In the rows, 128 means zero.
Families of rows that turns and mirrors carry onto each other, the same ones carrying the whole set onto itself: the rest of each named row's family, in list order
7 families of 3 rows
nudu: [150 119 172 154 137 102 137 137 151 137 110 145 162 153 138 136]
gulon: [157 118 162 157 109 129 155 152 163 127 128 154 140 141 130 117]
Buteg: [117 126 139 140  84 141 144 158 119 123 110 140 106 140 134 109]
ven: [141 113 180 158 123 125 130 162 139 135 122 159 156 117 137 124]
Kuvi: [113 140 121 125  90 119 156 133 118 151 127 126 107 128 134 106]
lafo: [119 104 158 139 118 126 144 162  95 137 128 139  96 142 126 129]
filos: [123 164 113 123 115 111 132 110 129 134 136 136 144 138 146 173]
sagov: [139 156 126 130 139 106 131 132 149 141 160 118 154 129 129 153]
nog: [145  98 175 130 138 112 140 131 128 133 141 157 163 146 146 146]
dad: [112 165 120 110 123 121 128 112 118 134 148 120 147 125 145 143]
Duf: [ 95 139 128 148 106 140 135 149 118 134 130 129  94 137 151 114]
Gor: [132 157 115 114 141 121 128 130 134 129 145 124 167 139 166 147]
Vevug: [119 170 118 136 144 108 136 105 120 137 131 125 137 152 143 146]
Lefub: [122 149 113 130 129 123 116 144 109 154 151 134 138 144 161 167]
zam: [117 133 141 159 109 116 146 148 105 132  99 135 104 141 119 108]
Nif: [145 118 180 148 113 104 144 139 153 128 116 151 156 126 138 161]
zus: [141 108 160 159 120 117 142 154 132 117 141 161 166 145 166 150]
gul: [150 123 178 146 127 126 124 146 161 132 133 141 160 135 138 148]
sar: [116 128 156 142  98 129 155 163  93 148 119 138 108 128 165 124]
busi: [124 140 113 118 135 132 133 121 104 132 156 139 122 162 145 157]
Bepo: [120 139 144 144  87 126 145 153 118 135 102 134  88 130 130 138]

Which other rows belong to the same family as gulon? Kuvi, sagov
Which other rows belong to the same family as zam? nudu, Vevug
Which other rows belong to the same family as Bepo? filos, Nif
Which other rows belong to the same family as zus? Lefub, sar
Which other rows belong to the same family as ven? Duf, Gor
Which other rows belong to the same family as busi? lafo, nog

Families of rows that turns and mirrors carry onto each other, the same ones carrying the whole set onto itself: the rest of each named row's family, in list order
5 families of 3 rows
pufa: [170 145  93 124 137 145 139 122  93 137 135 123 160 134 146 107 113 139
  82 148 146 129 155 167 154 138  90 100 140 101 134  84]
Nazom: [171 146 107 113 161 134 127 109  80 143 134 122 146 159 148  74 106 131
  86 127 137 124 156 141 151 144 105 103 142 104 146  73]
Tuvel: [142 153 109 136 143 139 102 161 132 129 176 156 128 144 165 100 129 123
  99 123 113 139 142 125 141 110 102 135 108 132 112 158]
Kifo: [146 137  97  97 144 134 102 152 123 128 163 142 126 160 168 126 137 125
 141 146 108 130 148 121 141 108 100 125 110 117 110 136]
Kar: [174 149 107 133 152 128 134 119  82 161 153 113 141 163 149  95 134 122
  99 136 135 150 144 144 165 126  80  98 139  93 161  75]
peg: [117 128 142 112 119 131 121  85 137 159 156 134 152 117 139  87 123 131
  85 126 132 158 136 137 117 108 139  99 170 105 125 137]
Gudu: [122 139 132 151 127 131 128  85 143 180 144 138 135 112 139  86 124 119
 109 131 142 170 131 128 131  98 124 104 154 126 132 143]
Luni: [165 149 103 126 156 131 134 125  78 141 151 149 144 155 141 102 122 137
  97 160 146 139 127 147 156 132 105 109 124 113 173  71]
Gub: [124 128 132 130 123 104 117  87 152 156 135 138 143 115 142 100 120 132
 120 132 124 172 138 111 123 100 135  89 144 126 126 125]
nuref: [157 152 102 122 153 139 140 108  92 157 136 114 133 157 129 101 125 127
 108 129 113 147 145 135 154 145  91  80 129 118 156  71]
fasis: [132 128 126 129 145 118 125  96 126 176 168 146 141 129 136  85 132 129
  95 144 131 141 136 116 113 109 132  74 189 120 133 143]
nali: [147 155 140  99 156 126  99 135 125 120 169 152 130 145 166  88 134 142
 121 129 135 123 136 116 155 130  86 140 117 127 105 149]
Vaget: [148 137 114 118 166 119 103 160 117 136 166 155 117 145 167 121 136 126
 115 156 128 131 132 125 147  99 108 137 104 124  99 137]
zali: [137 152 110  92 146 142 110 148 108 121 175 149 117 147 168  95 141 140
 107 153 121 115 153 112 149 108 116 131 124 131 100 148]
mumi: [114 135 114 138 133 105 123  80 143 184 160 127 148 127 155  83 119 136
 100 134 133 159 120 120 132 100 110 111 178 105 132 118]

Which other rows belong to the same family as Luni? Tuvel, mumi
Which other rows belong to the same family as nali? pufa, fasis
Which other rows belong to the same family as nuref? Kifo, Gub

Families of rows that turns and mirrors carry onto each other, the same ones carrying the whole set onto itself: the rest of each named row's family, in list order
4 families of 4 rows
telut: [123 135  94 119 123 142 149 123 105 127 143 154 104 128 132  92 146 125]
pil: [132 132 141 120 145  99 112 122 144 141 151 110  92 100 143 163 119 146]
dov: [132 149  98 131 112 129 148 112 114 130 128 140 102 111 125  87 143 117]
zit: [129 133 105 115 125 133 144 114 101 128 140 143 112 110 115  96 153 115]
Bege: [121 107 112 112 116 101 137 139 149 137 101 134 142 129 124 100 142 116]
tal: [121 116 117 127 120  95 130 130 145 126  97 140 144 108 123 110 145 131]
bedo: [158 116 125 118 131 156 139 120 134 134 128  87 116 107 153 150 103 161]
sasi: [134 101 118 134 113  97 129 143 133 137 108 151 141 124 118 108 139 118]
kope: [151 127 119 124 146 162 137 128 118 125 120 111 133 122 144 160  93 153]
gev: [128 112 116 130 117  97 117 138 137 125  95 139 140 120 103 117 133 126]
Meza: [128 135 145 113 144 109 122 125 146 143 145 107  82 118 149 158 100 136]
migo: [146 121 131 119 143 159 128 136 112 139 127 100 127 106 146 153  99 161]
gikiz: [155 115 131 117 142 162 144 128 126 125 134 102 118 122 143 149 103 161]
manu: [132 118 139 114 151 108 119 119 136 139 146 121  84 103 156 167 108 135]
voz: [133 141  94 116 121 147 147 114 114 144 150 149 111 123 130 105 152 112]
lavo: [123 122 125 110 135 103 106 115 143 144 146 119  85  94 144 165 117 137]

Which other rows belong to the same family as lavo? kope, gev, voz
Which other rows belong to the same family as gikiz? telut, pil, tal
Which other rows belong to the same family as Bege? dov, bedo, Meza

Families of rows that turns and mirrors carry onto each other, the same ones carrying the whole set onto itself: the rest of each named row's family, in list order
13 families of 3 rows
Zubu: [159 117 163 167 146 138 154 177]
Mep: [145 115 112 158 115  86 146 150]
Tolib: [123 118 131 144 130 114 168 194]
nebaz: [155  92 153 160 134 125 143 190]
fiki: [128 101 145 134 127 124 148 188]
Gik: [141 106 126 171 123 117 123 135]
rumo: [126 135 125 156 151 149 172 150]
nat: [161 143 109 152 141 138 176 154]
fotom: [144 106 114 148 128 126 127 124]
mib: [130 111 126 148 109 112 129 133]
tun: [135  93 127 136 117 122 181 168]
sipa: [176 145 126 143 125 142 163 145]
Pavu: [129  99 119 145 137 122 135 190]
Nurek: [129 104 101 155 123 110 144 137]
kir: [135 131 161 141 133 121 162 188]
dasev: [138 131 143 163 117 110 178 184]
Neb: [166 138 132 143 141 153 168 157]
rilo: [159 158 117 170 139 117 165 148]
nedi: [183 137 132 164 131 145 161 155]
Lopu: [143 134 152 145 136  87 149 175]
mumuk: [175 119 142 172 145 152 154 158]
vosis: [139 110 107 165 131 144 140 133]
Fotu: [155  96 128 170 141 123 119 143]
Rosod: [138 130 146 163 126  98 149 125]
lavad: [176 149 125 146 143 131 161 138]
kasam: [168 120 121 148 135 154 170 178]
Vuf: [140 106 147 122 132 107 155 182]
taz: [137 129 147 132 127 121 153 196]
mavoz: [155  83 150 163 132 110 135 157]
pekug: [144 115  97 135 150 109 142 150]
tifo: [134 119 126 143 140 114 133 120]
Nobom: [135  91 119 157 118 105 140 141]
raf: [179 119 133 171 155 128 135 141]
Vaz: [137 102 133 147 117 101 137 133]
leluk: [146 116 150 153 131 117 142 200]
Gaput: [172 141 111 154 148 137 161 143]
gele: [177 140 145 147 127 108 177 149]
dapu: [164 136 143 139 138 146 180 144]
koz: [130 122 147 152 138 127 169 195]

Which other rows belong to the same family as kir? lavad, Vaz
Which other rows belong to the same family as Mep? dasev, rilo
Which other rows belong to the same family as Nobom? Gaput, koz
Which other rows belong to the same family as Neb? fiki, fotom
Which other rows belong to the same family as pekug? rumo, tun
Which other rows belong to the same family as Tolib? nat, Nurek
Which other rows belong to the same family as mavoz? Zubu, raf
Which other rows belong to the same family as leluk? Gik, nedi
Which other rows belong to the same family as Pavu? vosis, kasam

Families of rows that turns and mirrors carry onto each other, the same ones carrying the whole set onto itself: the rest of each named row's family, in list order
9 families of 3 rows
tuv: [100 114 118 114 112 118 134 130  99 145 116 141 107 118 153 128  80 151
 170 138 141 116 112  63 148 131 112 128 147 152 114 160 136 154  98 126
 131 124  89 152 171 149 131 153 135 113]
kuve: [120 143 112 159 100 122 134 104 150 129 119 152 136 126 145 135 100 110
 145 100  96 148 106 156 122 100 127 117 118 144 157 166 135 133 149 150
 140 130 116 134 158  95 126 141 115 116]
vefa: [133 126 105 157  88 116 130 103 134 133 128 161 132 126 148 140  82 100
 147  91 128 143 117 149 109  92 116 111 115 156 144 153 146 121 157 153
 131 133 130 157 177 105 112 147 107 105]
penu: [115 131 120 163  87 116 133 112 144 115 123 153 131 120 144 144  90  98
 161  96  94 159 107 155 111  96 130 117 126 158 145 146 133 121 149 127
 126 124 110 137 146 101 115 136 107 106]
Firof: [109 114 106 107 109 101 131 123  98 149 116 134 102 129 162 114  83 121
 170 131 152 124 123  85 141 144  96 123 149 140 121 175 137 151 109 147
 130 145  94 151 163 160 127 155 136 115]
sonuz: [111 105 110 123 113 113 121 131 104 157 110 133 107 115 145 129  82 138
 155 140 156 114 124  69 132 146  96 115 151 151 121 174 145 145 110 133
 136 130  93 160 157 158 140 142 150 114]
nubu: [117  96 124 108 106 133 132 137 109 161 125 121  98 138 152 139  84 126
 169 143 146 130 114  72 136 143 112 128 151 146 116 165 150 145 110 138
 128 134  98 145 165 153 124 148 131 104]
duli: [149  99 126 135 107 115 101  76  90 128  98 151 126 116 136  97  99 125
 120 125 124 149 102 110 175 112 124 117 156 179 144 121 130  81  88 121
 102  99  91 159 129 142 127  94 121 110]
tige: [116 131 110 157  96 109 131  98 127 136 110 151 128 134 153 154  91  98
 143  92 114 159 118 163 116 100 131 100 116 151 142 151 132 117 162 141
 131 138  97 148 151 102 109 136 109 112]
bomut: [111 133 114 162  76 124 115 104 146 132 134 155 135 123 150 140  99 105
 153  83 118 162 120 152 103  97 136 106 139 138 149 142 144 131 149 131
 137 133 114 139 153 103 120 142 126 119]
bidus: [161 104 125 150 100 110 106  78  99 117 112 148 139 117 139  99 104 121
 106 115 128 165  94  98 181 116 117 104 150 161 157 130 128  96 102 132
 100  86  90 171 133 130 133 101 117  98]
Povet: [165  97 134 142 109 111  95  97  85 144 108 148 131 131 147 119  83 112
 107 117 143 156 106 100 171  95 121 114 155 158 142 120 117  95  90 120
 112  84  79 170 136 136 126  90 118 108]
gilur: [148 107 127 138  95 124  94  74  83 139 115 158 135 118 140 110 110 115
  97 128 130 152 112 108 179  97 137 103 161 154 150 134 132  92  97 112
 106  94  89 165 138 142 126 105 122 123]
bel: [139 103 124 140  96 114 101  82  88 146 104 148 123 105 135 110 103 113
  88 120 134 146  96 111 161 101 127 103 158 171 139 123 124  91 108 111
 117  78  87 162 133 142 137 101 113 101]
sibi: [100 104 121 120 104 129 145 128 109 156 116 137 112 131 147 129  87 137
 146 135 159 128 115  79 148 138 105 117 151 136 134 175 156 151 105 136
 114 135 104 150 164 166 124 150 158 113]
mip: [176 107 123 139 101 109 106  69  87 131 117 158 130 125 141 107  99 103
 113 112 147 160 103 106 151 102 124  96 153 181 149 131 134  96 101 116
 100  99 103 178 157 140 120 104 100 106]
Rofu: [118 137 116 158  89 110 118 104 151 143 121 143 129 125 148 160 107 107
 158  91  96 158 126 158 123 102 126 111 119 130 146 145 131 125 145 135
 131 124 107 139 166 107 130 136 112 103]
Fuzup: [104 134 117 169  93 121 120 108 146 145 119 156 123 120 143 160  97 103
 144 100 117 156 119 148 103 108 131 108 135 155 138 157 124 126 158 122
 145 126  99 148 157  99 125 141 110 109]
Mezim: [115 113 117 124 116 112 142 139 112 144 111 148 106 125 158 130  78 144
 175 139 140 120 112  83 142 146  99 128 150 151 126 183 144 144  99 146
 121 136  98 147 159 155 115 142 146 114]
sudom: [125 109 111 105 110 112 141 116  94 161 121 152  98 133 150 114  95 131
 162 138 162 120 103  80 144 129  97 124 145 157 129 171 150 143 104 144
 119 141 111 153 187 166 121 151 118 108]
Dab: [119 115 116 105 115 106 137 118 111 144 115 136 113 134 154 117 104 150
 168 143 139 128 121  66 143 146 106 121 153 151 140 177 159 154 102 141
 122 128 100 138 159 158 131 146 133 101]
debus: [158  95 129 126 101 104 108  83  79 138 105 137 119 120 146  92  94 108
 100 111 138 158  91 112 167 119 132  94 154 177 143 129 128  94 102 126
 107  93  82 169 132 147 122 109 114 112]
nesop: [117 114 133 116 105 114 124 131 121 154 111 118 106 119 163 129  93 134
 169 129 141 126 118  70 149 151 101 120 146 137 130 174 142 154  97 143
 121 127 101 153 173 171 143 145 139 108]
sal: [119 140 112 159  87 138 112 107 144 141 111 146 127 134 149 148  81  95
 149  87 116 149 124 162 116  97 138 122 133 152 136 143 127 125 142 146
 142 124 111 128 162 101 123 132 106 108]
gen: [163 103 121 139 105 122 107  77  90 130 103 155 124 110 137 119  93 125
 107 100 125 154 102 103 162 114 133 104 164 171 128 117 121 104  89 114
 106  79  87 166 138 122 126  97 127 111]
bak: [ 95 125 118 152  98 126 133  97 151 131 109 149 136 116 134 158  81 112
 149  90 100 146 123 149 113 100 134 123 125 148 132 141 140 124 151 142
 135 121 111 155 159  91 118 136 111 112]
niki: [159 105 136 139 101 116  98  79  99 148 106 136 123 115 150 117 101 120
 101 114 120 154 101 107 182 115 131  90 139 156 151 130 132  91  93 118
 108  83  91 165 145 143 135  94 120 103]

Which other rows belong to the same family as Fuzup? sonuz, bel
Which other rows belong to the same family as bidus? kuve, Dab
Which other rows belong to the same family as sudom? vefa, mip
Which other rows belong to the same family as nesop? Rofu, niki
Which other rows belong to the same family as gilur? bomut, sibi
Which other rows belong to the same family as gen? tuv, bak

Families of rows that turns and mirrors carry onto each other, the same ones carrying the whole set onto itself: the rest of each named row's family, in list order
3 families of 6 rows
pakar: [168 178 136 100 111 111 131 155 143 101 135 144 139 116 101 114 145 119
 141 146 140 113 182 123 166 136 115 129 118 133 121 124  94 131  80 130
 113 118 144 137 125 159 130 133  88]
Fide: [171 161 147 106 122 125 149 154 135 108 130 126 140 123 111 130 135 118
 137 152 129 110 173 116 178 109 108 118 133 126 125 123 106 141  72 120
 126 110 145 130 136 158 116 128  89]
ruv: [102 163 101 123 127 112 133 101 159 131 140 164 139 168 127 129 144 134
 114  87 174 116 150 116 130 139 168  98 129 129 114 138  96 143 103 128
 128 118 106 134 123 126 124 143 128]
zifes: [141 136 117 127 130 139 143 145 116 121 125 160 135 127  90 144 130 135
 107 113 149 123 153 156 148 111 149 133 124 135 114 164 144 181 110  95
 139 123 129  94 173 166 120 144 141]
rokid: [129 151 121  96 126 142 140 131 107 120 151 116 137 111 110 141 122 104
 118 149 166 113 138 134 160 116 119 119 108 147 127 147 104 138  87 167
 116 100 130 187 110 148 155 136 147]
vaze: [133 156 111  84 127 137 140 121 116 105 147 117 123 111  99 128 127 112
 114 144 156 125 139 135 153 123 137 117 114 150 102 136  99 131  86 167
 119 101 118 189 113 149 162 131 140]
Gapiz: [160  96 141  85 144 139 168 103  86 113 128 152 130 135 113 141 152 149
 128 118 153 111 123 101 165 108 161 137 134 136 126 118 152 133 109 119
 118 132 139 117 149 136 149 133 143]
Fezok: [160 169 135 105 107 113 142 158 129 122 137 135 149 125 119 132 142 118
 139 157 156 110 180 121 179 130  98 122 108 124 135 129  95 130  85 125
 114 115 144 140 123 158 128 134  94]
lofud: [131 137 122 105 126 132 126 147 121 119 129 152 127 128  80 135 138 137
 120 120 143 121 160 154 137 134 144 147 117 129 103 165 124 160 126  99
 146 126 128 105 184 160 129 149 156]
zefas: [109 163 109 133 135 117 132 100 148 148 134 172 147 170 137 130 130 145
 121  94 186 115 146 117 149 126 157  99 138 121 126 141 100 137 112 135
 123 106 108 140 125 124 124 153 121]
rago: [159 137 147 129 137 156 113 123 118 122 148 147 120 153 138 115 155 135
 120 111 177 126 142 126 134 123 149 118 170 154 164 142 121 155  82 120
 124 118 147 115 106 113 130 104  99]
botut: [149 110 137  71 133 122 150 109  92 106 131 168 133 127  98 137 161 146
 138 117 165 112 126 103 147 133 160 148 115 138 123 125 142 127 115 119
 113 144 140 117 142 140 167 139 149]
ziro: [139 149 112  95 132 142 160 124 103 104 142 122 134 112 105 148 122 109
 108 144 162 125 130 132 157 100 139 101 118 155 112 144 122 154  71 155
 115 107 119 176 102 154 156 124 131]
geta: [144 138 144 116 131 150  98 123 134 123 153 139 108 159 135  99 166 137
 128 112 167 119 143 125 123 146 154 133 162 154 158 138 103 134 100 126
 132 116 139 121 119 106 130 110 118]
redig: [111 153 113 136 140 127 151  95 148 137 135 147 142 167 134 142 132 132
 106  92 165 124 154 113 149 113 159  83 148 119 107 134 102 150  98 127
 134 107 107 140 132 123 113 139 124]
Difi: [145 141 144 134 130 152  99 130 123 138 152 152 114 161 138 102 150 141
 119 125 185 122 148 132 140 139 146 128 165 148 172 141 116 138 107 130
 124 107 134 133 125 101 131 114 120]
nakiv: [156 109 130  89 133 119 154 111  97 122 137 164 144 129 109 144 153 146
 139 126 170 106 124 103 160 120 154 146 110 147 140 121 154 122 118 121
 101 132 137 116 163 142 155 147 153]
Melid: [141 134 109 114 131 133 130 150 112 137 136 146 136 131  89 138 126 140
 113 123 160 112 150 150 152 120 143 155 111 141 119 170 134 154 128  98
 135 113 124 105 186 164 124 142 155]

Which other rows belong to the same family as pakar? ruv, vaze, lofud, botut, geta
Which other rows belong to the same family as ziro? Fide, zifes, Gapiz, rago, redig

